[[121 149 137 138 145]
 [118 148 119 139 130]
 [113 117 134 132 127]
 [127 123 109 140 116]
 [136 154 137 140 134]
 [121 131 104 134 124]
 [133 142 117 126 127]]
Rows and columns are numbered from 0.
The entry at the centre is 109
The entry just right of 138 is 145
Read off the entry in row 1 and column 1.
148
The smallest entry -> 104
Read off the bottom entry of the column that holds the smallest entry.
117
The entry directly above the largest entry -> 123
The entry at row 1, column 0 -> 118
Read off the entry directly below the largest entry.
131
Read off the entry at row 0, column 2.
137
The entry directly below 124: 127
The entry just left of 131 is 121
The entry just left of the largest entry -> 136
The entry in the bottom-left corner: 133
The bottom entry of the column that holds the largest entry is 142

Read these off the array that follows.
1) Find the first entry in the row that holds the smallest entry.
2) Find the 1st entry in reading order.
3) Find the entry in the top-right corner.
4) Find the second-last entry, reading row by row.
5) Find the fifth entry in reading order.
6) Find the largest entry in the first row.
7) Find the third entry from the end, reading row by row.
8) Find the 3rd entry on the main diagonal.
[[128 128 126 129 127 129 125 128 128 127 127 130 126 132 125 128]
 [128 128 131 129 130 128 129 129 129 125 128 128 127 129 130 128]
 [126 132 104 129 129 128 130 128 124 128 128 126 132 127 129 127]]
1) 126
2) 128
3) 128
4) 129
5) 127
6) 132
7) 127
8) 104

Read these off the row that follows.
1) Report the 1st entry from the left.
2) Report the entry just right of 103.
3) Report the entry just right of the largest entry.
[103 131 126 114 137 125 129]
1) 103
2) 131
3) 125

Questions about the table below.
1) Which number is the 1st entry on the diagonal from the top-right corner?
2) Which number is the last entry, reading row by row?
3) Which number is the entry just left of the largest entry?
4) Which number is the smallest entry in the last row?
5) Which number is the entry in the bottom-left corner?
6) Which number is the top entry of the column that holds the smallest entry?
7) Which number is the last entry of the smallest entry's row?
8) Which number is the entry just right of the largest entry?
120	123	132	124	131	134	123	150	134	146	127	118
123	127	139	131	140	118	122	146	116	138	120	121
142	117	138	114	130	118	134	145	128	120	125	133
124	124	138	126	137	122	123	151	123	140	122	121
138	121	134	109	130	123	135	148	137	130	131	131
138	124	130	108	128	126	137	142	143	130	135	133
140	125	139	121	136	110	133	138	118	119	122	134
1) 118
2) 134
3) 123
4) 110
5) 140
6) 124
7) 133
8) 123

[[138 110 131 118 101 123]
 [130 119 131 129 126 132]
 [134 132 155 112 135 124]
 [115 124 139 136 137 127]
 [129 105 148 129 141 152]
 [113 112 135 123 122 115]
 [149 146 115 134 124 122]
 [152 129 140 124 115 124]
 [126 121 121 115 117 146]
 [127 114 139 140 127 132]
 [135 123 141 151 118 147]]
Indices start at 0.
The entry in the bottom-left corner is 135
The entry at row 2, column 0 -> 134
Which number is the entry just left of 148?
Answer: 105
The top entry of the column that holds the largest entry -> 131
Which number is the entry in row 2 and column 1?
Answer: 132
The entry just right of 155 is 112
Which number is the bottom-right entry?
Answer: 147
The entry at row 0, column 1: 110
The entry in row 1 and column 2 -> 131
Which number is the entry just right of the smallest entry?
Answer: 123
Which number is the entry in row 1 and column 0?
Answer: 130
Which number is the bottom entry of the column that holds the largest entry?
Answer: 141
Which number is the entry at row 2, column 2?
Answer: 155
The top-left entry is 138
The bottom entry of the column that holds the smallest entry is 118
Which number is the entry directly below the smallest entry?
Answer: 126

[[131 129 133 128 130 130 129]
 [129 129 130 132 128 131 131]
 [131 128 144 133 129 135 130]
 [133 128 131 128 129 132 129]
 [142 130 132 131 131 133 131]
 [131 130 129 128 131 129 129]
 [150 129 130 128 129 129 133]
 [136 129 132 130 129 136 136]
 [130 128 128 130 129 149 130]
 [132 129 133 129 128 129 130]
 [138 131 130 130 128 130 134]
 [129 128 133 130 128 133 129]
 [133 128 136 131 128 139 131]
 [133 128 131 128 128 132 128]]
Rows and columns are numbered from 0.
The entry at row 2, column 0? 131
The entry in row 2 and column 2 -> 144
The entry just right of 144: 133
The entry at row 0, column 0 -> 131
The top-right entry? 129
The entry at row 0, column 1: 129
The entry in the bottom-left corner -> 133
The entry in the bottom-right corner? 128
The entry in row 1 and column 0 -> 129
The maximum: 150
The entry in row 2 and column 1 -> 128
The entry in row 0 and column 2? 133
The entry directly below 138? 129
The entry directly below the largest entry? 136
The entry at row 1, column 1: 129
The entry directly above the largest entry? 131

Read these off the row that follows.
1) Report the entry just left of the largest entry.
2) Report the entry just left of 116.
[117 128 122 116 131 130 121 149 111 139 140 135]
1) 121
2) 122

[[138 122 136 125 137 122 119 144]
 [133 129 135 106 138 139 126 123]
 [131 151 139 129 145 139 124 128]
 [137 126 138 114 142 131 116 147]
 [139 137 141 133 144 125 120 137]
 [141 135 142 132 145 123 120 137]
 [126 149 134 130 139 140 123 135]
 [136 122 136 112 139 130 117 147]
 [140 122 138 121 139 123 119 142]
 [135 125 134 115 135 130 130 117]
 [124 143 131 118 135 145 130 118]
 [128 128 130 109 132 140 128 124]
 [135 145 139 138 143 128 125 127]
 [123 142 129 125 131 141 131 120]
 [124 139 127 131 128 134 133 117]]
Counting starts at 0.
The entry directly above the largest entry? 129
The entry at row 1, column 0 -> 133
The entry in row 2 and column 0 -> 131
The entry at row 0, column 0? 138
The entry in row 0 and column 1? 122
The entry in row 0 and column 2 -> 136
The bottom-left entry? 124
The bottom-right entry -> 117
The top entry of the column that holds the smallest entry? 125
The entry just left of the smallest entry? 135
The entry directly below the smallest entry is 129
The top-right entry: 144
